In the data rows, 500 means zero.
Here are some points, one per row:
[628, 412, 429, 693, 514, 551, 544, 547, 352, 318, 455, 413, 519, 499, 494,
 466, 456, 531, 527, 479, 440, 460, 555, 614, 475, 565, 496, 501, 341, 540,
 561, 486, 554, 386, 551]
[364, 658, 635, 631, 408, 534, 398, 382, 457, 436, 543, 522, 630, 537, 440,
 550, 568, 503, 520, 449, 538, 533, 514, 492, 408, 573, 438, 676, 427, 422,
 500, 510, 540, 563, 376]
[401, 436, 557, 513, 630, 478, 583, 396, 611, 501, 550, 451, 506, 418, 625,
 530, 538, 496, 431, 349, 548, 494, 481, 475, 604, 362, 407, 372, 451, 462,
 430, 429, 380, 230, 465]
[548, 417, 548, 641, 541, 514, 404, 462, 474, 461, 513, 471, 558, 422, 553,
 532, 559, 379, 520, 380, 477, 586, 446, 498, 453, 596, 347, 596, 621, 578,
 446, 420, 314, 582, 579]
[484, 626, 479, 511, 509, 447, 473, 616, 660, 418, 502, 394, 607, 604, 601,
 477, 358, 512, 356, 465, 458, 429, 541, 504, 526, 591, 459, 603, 413, 696,
 595, 569, 466, 470, 453]
[462, 333, 520, 519, 546, 627, 543, 493, 646, 631, 538, 542, 585, 530, 511,
 430, 539, 462, 393, 637, 459, 406, 602, 718, 537, 638, 414, 528, 353, 508,
 415, 476, 482, 572, 567]
[505, 507, 364, 559, 560, 528, 427, 554, 480, 526, 433, 486, 456, 412, 671,
 612, 699, 511, 450, 415, 411, 396, 500, 576, 581, 573, 408, 438, 540, 557,
 637, 544, 508, 496, 427]
[515, 548, 469, 398, 381, 320, 582, 590, 530, 353, 335, 536, 450, 410, 386,
 642, 545, 322, 605, 485, 449, 578, 555, 462, 373, 489, 569, 439, 648, 489,
 462, 465, 451, 397, 595]
[431, 654, 364, 540, 505, 500, 485, 531, 553, 641, 652, 469, 471, 474, 359,
 458, 643, 607, 333, 469, 379, 581, 465, 566, 369, 469, 598, 380, 465, 420,
 401, 608, 424, 505, 678]
[549, 647, 345, 479, 417, 533, 599, 409, 557, 429, 507, 481, 524, 483, 586,
 496, 489, 613, 553, 503, 535, 441, 644, 452, 475, 417, 511, 406, 496, 534,
 400, 473, 487, 505, 465]
[591, 411, 509, 294, 390, 469, 547, 427, 549, 487, 668, 537, 604, 426, 514,
 449, 584, 574, 434, 504, 479, 713, 597, 543, 441, 599, 570, 460, 460, 400,
 448, 633, 508, 355, 453]
[578, 522, 413, 431, 604, 475, 432, 411, 300, 535, 428, 493, 732, 597, 396,
 479, 305, 407, 432, 496, 459, 596, 603, 443, 538, 428, 424, 597, 501, 572,
 496, 444, 459, 387, 610]
[525, 577, 465, 495, 540, 427, 489, 466, 457, 583, 612, 582, 525, 435, 389,
 618, 595, 546, 584, 374, 497, 456, 462, 397, 476, 698, 391, 410, 281, 478,
 441, 475, 405, 563, 473]
[592, 553, 618, 595, 626, 501, 581, 371, 495, 567, 283, 371, 506, 598, 448,
 464, 587, 611, 566, 543, 531, 503, 516, 628, 511, 460, 411, 553, 465, 636,
 558, 569, 643, 489, 544]
[468, 463, 423, 359, 571, 488, 712, 434, 463, 503, 514, 551, 444, 391, 540,
 306, 504, 404, 469, 493, 553, 506, 389, 530, 355, 677, 573, 558, 480, 502,
 370, 410, 699, 681, 343]
[613, 423, 514, 432, 499, 460, 410, 538, 539, 444, 318, 450, 494, 410, 334,
 564, 547, 487, 544, 687, 365, 467, 511, 386, 597, 500, 681, 429, 477, 600,
 383, 532, 542, 651, 441]
[662, 470, 397, 462, 442, 407, 533, 400, 692, 494, 542, 586, 376, 444, 437,
 392, 387, 472, 457, 467, 436, 706, 404, 496, 573, 527, 477, 565, 424, 364,
 684, 559, 615, 540, 545]
[663, 570, 578, 519, 499, 620, 324, 475, 666, 476, 516, 517, 440, 581, 632,
 469, 447, 474, 587, 547, 565, 371, 358, 468, 491, 446, 645, 377, 358, 469,
 416, 482, 383, 482, 515]
[482, 547, 456, 551, 413, 424, 508, 443, 640, 604, 645, 389, 667, 389, 481,
 705, 320, 474, 750, 500, 387, 574, 557, 544, 534, 507, 513, 571, 413, 470,
 617, 461, 527, 537, 556]
[684, 452, 420, 521, 373, 534, 478, 543, 408, 360, 619, 636, 511, 816, 352,
 697, 562, 341, 484, 507, 498, 591, 578, 672, 643, 563, 493, 416, 671, 561,
 490, 404, 558, 586, 439]
[547, 550, 473, 489, 526, 533, 460, 524, 397, 606, 566, 695, 659, 476, 609,
 493, 241, 551, 455, 583, 405, 543, 388, 415, 546, 489, 541, 481, 586, 394,
 488, 563, 469, 563, 514]
[456, 531, 471, 402, 471, 486, 473, 605, 470, 524, 619, 411, 391, 441, 540,
 452, 436, 662, 644, 581, 471, 391, 464, 575, 556, 392, 530, 468, 502, 563,
 553, 379, 550, 546, 484]
[367, 387, 543, 353, 479, 685, 590, 322, 519, 488, 501, 458, 533, 486, 484,
 476, 518, 472, 531, 369, 486, 471, 399, 558, 574, 403, 458, 550, 544, 594,
 567, 475, 543, 438, 529]
[525, 488, 444, 349, 585, 527, 477, 643, 591, 427, 442, 525, 542, 415, 514,
 542, 427, 589, 544, 649, 555, 567, 476, 638, 520, 470, 504, 720, 629, 473,
 282, 568, 448, 398, 617]
[485, 552, 589, 327, 660, 547, 409, 410, 424, 454, 668, 541, 576, 632, 608,
 534, 465, 399, 618, 495, 524, 386, 560, 532, 345, 474, 514, 533, 528, 418,
 606, 494, 599, 578, 401]
[586, 596, 594, 451, 529, 432, 384, 604, 643, 564, 470, 634, 260, 491, 519,
 481, 608, 445, 486, 712, 552, 654, 676, 472, 506, 483, 321, 605, 644, 397,
 518, 500, 431, 475, 415]
[558, 441, 508, 368, 504, 541, 511, 507, 376, 459, 357, 503, 405, 576, 472,
 713, 431, 567, 463, 488, 506, 614, 470, 434, 643, 570, 583, 511, 353, 364,
 472, 532, 513, 389, 529]
[683, 676, 507, 444, 495, 586, 464, 395, 465, 444, 475, 503, 488, 403, 311,
 399, 483, 489, 402, 365, 360, 206, 561, 591, 437, 494, 501, 504, 603, 469,
 576, 522, 473, 553, 486]
[482, 542, 489, 484, 674, 541, 387, 472, 474, 384, 493, 461, 520, 624, 443,
 556, 544, 494, 581, 494, 534, 448, 497, 485, 633, 440, 420, 622, 396, 430,
 421, 486, 436, 526, 650]
[530, 576, 561, 453, 483, 580, 505, 571, 514, 774, 301, 283, 514, 469, 493,
 423, 490, 481, 542, 554, 781, 447, 430, 481, 477, 554, 597, 420, 576, 489,
 402, 607, 506, 466, 426]
[574, 368, 584, 669, 658, 559, 426, 425, 496, 567, 548, 373, 401, 426, 500,
 514, 415, 600, 534, 334, 433, 514, 598, 541, 525, 505, 565, 461, 634, 400,
 421, 668, 272, 602, 430]
[519, 574, 497, 555, 536, 606, 592, 651, 606, 517, 559, 306, 433, 465, 498,
 496, 458, 610, 490, 263, 550, 593, 522, 329, 499, 503, 415, 575, 430, 396,
 416, 388, 472, 524, 451]
[586, 571, 380, 428, 355, 473, 387, 436, 405, 586, 497, 525, 470, 565, 431,
 416, 464, 460, 446, 470, 443, 481, 346, 626, 485, 470, 465, 549, 565, 450,
 426, 298, 419, 375, 402]
[603, 629, 481, 536, 379, 541, 428, 387, 506, 486, 550, 524, 557, 372, 561,
 538, 354, 425, 514, 437, 532, 548, 621, 497, 286, 572, 364, 398, 603, 551,
 441, 604, 662, 315, 522]
[367, 512, 669, 488, 396, 526, 491, 646, 432, 594, 377, 478, 541, 475, 577,
 439, 526, 432, 558, 402, 316, 436, 601, 585, 530, 457, 512, 517, 406, 614,
 577, 519, 519, 452, 511]
[554, 484, 521, 420, 636, 496, 336, 382, 395, 641, 480, 544, 345, 553, 684,
 592, 646, 425, 590, 427, 382, 493, 540, 439, 616, 615, 429, 492, 483, 413,
 372, 462, 513, 543, 543]
[556, 568, 533, 501, 496, 493, 570, 358, 603, 424, 484, 682, 418, 563, 521,
 505, 491, 432, 520, 385, 462, 489, 351, 526, 390, 418, 490, 468, 532, 375,
 570, 680, 626, 481, 540]
[473, 554, 529, 511, 314, 496, 651, 483, 531, 593, 456, 456, 516, 546, 610,
 489, 450, 617, 423, 460, 286, 410, 476, 461, 446, 514, 572, 762, 523, 397,
 364, 534, 417, 385, 290]
[404, 626, 615, 524, 393, 362, 553, 427, 497, 501, 473, 449, 598, 415, 509,
 554, 469, 484, 478, 462, 593, 381, 512, 662, 780, 493, 377, 412, 471, 406,
 382, 640, 502, 545, 430]
[517, 434, 554, 418, 546, 573, 596, 497, 507, 447, 586, 603, 479, 501, 395,
 376, 580, 691, 364, 427, 563, 542, 630, 352, 510, 473, 524, 358, 652, 486,
 516, 445, 535, 616, 397]
[513, 328, 457, 415, 577, 311, 545, 633, 573, 640, 459, 460, 598, 595, 531,
 423, 476, 562, 530, 412, 558, 403, 485, 361, 578, 463, 433, 407, 459, 624,
 641, 605, 474, 492, 518]
[491, 476, 347, 579, 470, 490, 449, 591, 340, 570, 510, 559, 338, 642, 431,
 543, 631, 311, 476, 510, 647, 544, 515, 446, 482, 302, 554, 624, 418, 677,
 493, 584, 502, 489, 350]
[523, 376, 525, 546, 434, 450, 458, 689, 392, 564, 512, 701, 421, 501, 443,
 662, 389, 521, 568, 548, 587, 494, 431, 636, 458, 365, 475, 433, 349, 454,
 421, 551, 520, 509, 455]
[489, 401, 523, 409, 375, 589, 394, 544, 610, 443, 498, 710, 504, 464, 455,
 630, 483, 764, 568, 454, 635, 432, 487, 444, 412, 487, 464, 678, 641, 544,
 427, 400, 589, 460, 615]
[622, 441, 349, 569, 397, 619, 487, 412, 481, 567, 644, 509, 535, 525, 422,
 471, 602, 343, 589, 576, 480, 531, 464, 227, 424, 418, 528, 555, 515, 449,
 387, 575, 556, 579, 587]
[427, 467, 677, 653, 542, 412, 390, 475, 546, 603, 538, 504, 427, 585, 554,
 427, 462, 506, 378, 466, 504, 480, 343, 514, 564, 622, 519, 501, 551, 409,
 279, 499, 581, 356, 622]
[390, 282, 296, 587, 539, 381, 495, 531, 420, 381, 422, 482, 517, 484, 478,
 378, 409, 450, 411, 532, 605, 520, 668, 566, 454, 423, 509, 410, 403, 350,
 400, 432, 633, 562, 446]
[600, 583, 590, 570, 433, 648, 534, 715, 522, 485, 565, 518, 461, 448, 448,
 389, 461, 325, 633, 443, 566, 508, 520, 563, 594, 506, 445, 450, 533, 543,
 534, 507, 397, 536, 550]
[544, 359, 586, 532, 573, 317, 411, 593, 502, 384, 442, 503, 561, 376, 438,
 351, 609, 558, 480, 529, 564, 592, 379, 484, 441, 478, 656, 498, 435, 607,
 519, 490, 522, 434, 358]
[544, 571, 456, 538, 382, 607, 498, 497, 482, 507, 424, 456, 554, 395, 465,
 381, 441, 464, 481, 536, 521, 514, 505, 468, 573, 593, 358, 434, 522, 421,
 619, 440, 461, 405, 471]
[396, 459, 502, 623, 505, 476, 387, 649, 523, 583, 477, 407, 605, 469, 560,
 528, 565, 574, 414, 538, 484, 409, 580, 522, 574, 481, 467, 625, 618, 377,
 501, 390, 696, 432, 456]
[291, 583, 464, 374, 428, 567, 492, 507, 431, 546, 504, 468, 413, 592, 510,
 596, 330, 379, 356, 409, 592, 550, 521, 535, 350, 570, 501, 379, 507, 459,
 615, 561, 490, 606, 724]
[376, 383, 286, 479, 457, 443, 439, 435, 476, 373, 444, 474, 476, 656, 603,
 483, 510, 630, 568, 562, 528, 621, 348, 579, 372, 457, 521, 448, 517, 468,
 580, 539, 541, 572, 372]
These points spread out most along one direction. Take the direction at right angles to it along which they spread out most. Then take the direction at right angles to both along which they spread out most. Go by this last direction. For each point below, how far along it does it lie, from 0 to 99? 50 is the average, and the first point above lies past it. One standard deviation of the points above along it is 16.
[546, 379, 572, 622, 560, 599, 635, 535, 595, 571, 484, 338, 536, 566, 330,
 716, 486, 440, 505, 540, 382, 572, 418, 445, 392, 509, 290, 298, 536, 413,
 536, 513, 467, 514, 352] 56
[510, 511, 562, 537, 416, 506, 554, 436, 644, 594, 355, 398, 556, 402, 525,
 529, 556, 468, 453, 418, 571, 631, 524, 563, 671, 420, 633, 532, 494, 532,
 584, 442, 441, 599, 502] 50
[552, 567, 464, 530, 606, 334, 654, 541, 443, 427, 746, 378, 528, 387, 523,
 578, 505, 424, 393, 590, 567, 257, 385, 534, 504, 463, 552, 506, 436, 494,
 480, 414, 463, 506, 626] 52
[280, 515, 439, 641, 531, 517, 463, 426, 537, 522, 533, 570, 311, 430, 251,
 488, 322, 451, 480, 598, 524, 481, 665, 399, 638, 558, 668, 516, 524, 599,
 411, 527, 480, 363, 364] 47
[329, 643, 375, 428, 594, 576, 506, 668, 548, 408, 586, 452, 574, 509, 458,
 372, 512, 396, 565, 480, 337, 508, 515, 397, 491, 406, 488, 398, 571, 380,
 434, 493, 553, 429, 474] 42
[483, 418, 558, 528, 435, 411, 552, 357, 408, 470, 555, 390, 493, 620, 494,
 394, 565, 504, 619, 555, 561, 375, 564, 470, 476, 652, 551, 543, 516, 374,
 729, 573, 294, 415, 604] 56
[417, 489, 462, 550, 439, 542, 698, 449, 400, 403, 441, 640, 415, 490, 575,
 417, 499, 600, 438, 514, 443, 573, 443, 319, 480, 446, 279, 538, 472, 507,
 570, 624, 503, 717, 613] 41
[520, 500, 717, 512, 445, 429, 296, 395, 591, 440, 398, 462, 543, 560, 628,
 535, 542, 469, 340, 563, 482, 554, 496, 418, 430, 442, 572, 366, 448, 499,
 469, 415, 468, 630, 496] 49
[613, 586, 624, 479, 599, 403, 480, 538, 439, 464, 581, 405, 462, 490, 549,
 561, 568, 556, 619, 424, 474, 618, 586, 586, 576, 460, 568, 471, 536, 631,
 575, 450, 523, 464, 607] 68
[454, 552, 489, 521, 595, 515, 540, 552, 521, 457, 558, 479, 504, 555, 559,
 413, 607, 521, 640, 577, 474, 421, 513, 566, 589, 705, 511, 474, 597, 573,
 456, 533, 525, 469, 485] 55
[468, 636, 491, 640, 505, 555, 625, 543, 448, 515, 547, 438, 536, 568, 557,
 466, 549, 531, 531, 510, 536, 489, 412, 412, 600, 422, 560, 443, 583, 471,
 474, 364, 620, 448, 627] 51
[410, 623, 529, 505, 511, 505, 621, 438, 567, 539, 563, 540, 406, 611, 552,
 468, 466, 569, 545, 590, 448, 597, 407, 468, 367, 466, 409, 455, 517, 665,
 386, 374, 449, 458, 501] 39
[411, 569, 469, 581, 665, 625, 679, 538, 419, 526, 401, 728, 607, 432, 591,
 559, 461, 476, 478, 581, 565, 481, 457, 539, 449, 505, 694, 520, 509, 512,
 705, 378, 445, 405, 441] 50
[488, 584, 654, 495, 458, 615, 448, 552, 401, 469, 595, 191, 373, 244, 487,
 574, 442, 529, 361, 574, 526, 564, 348, 346, 546, 443, 363, 477, 539, 540,
 595, 607, 493, 461, 434] 45
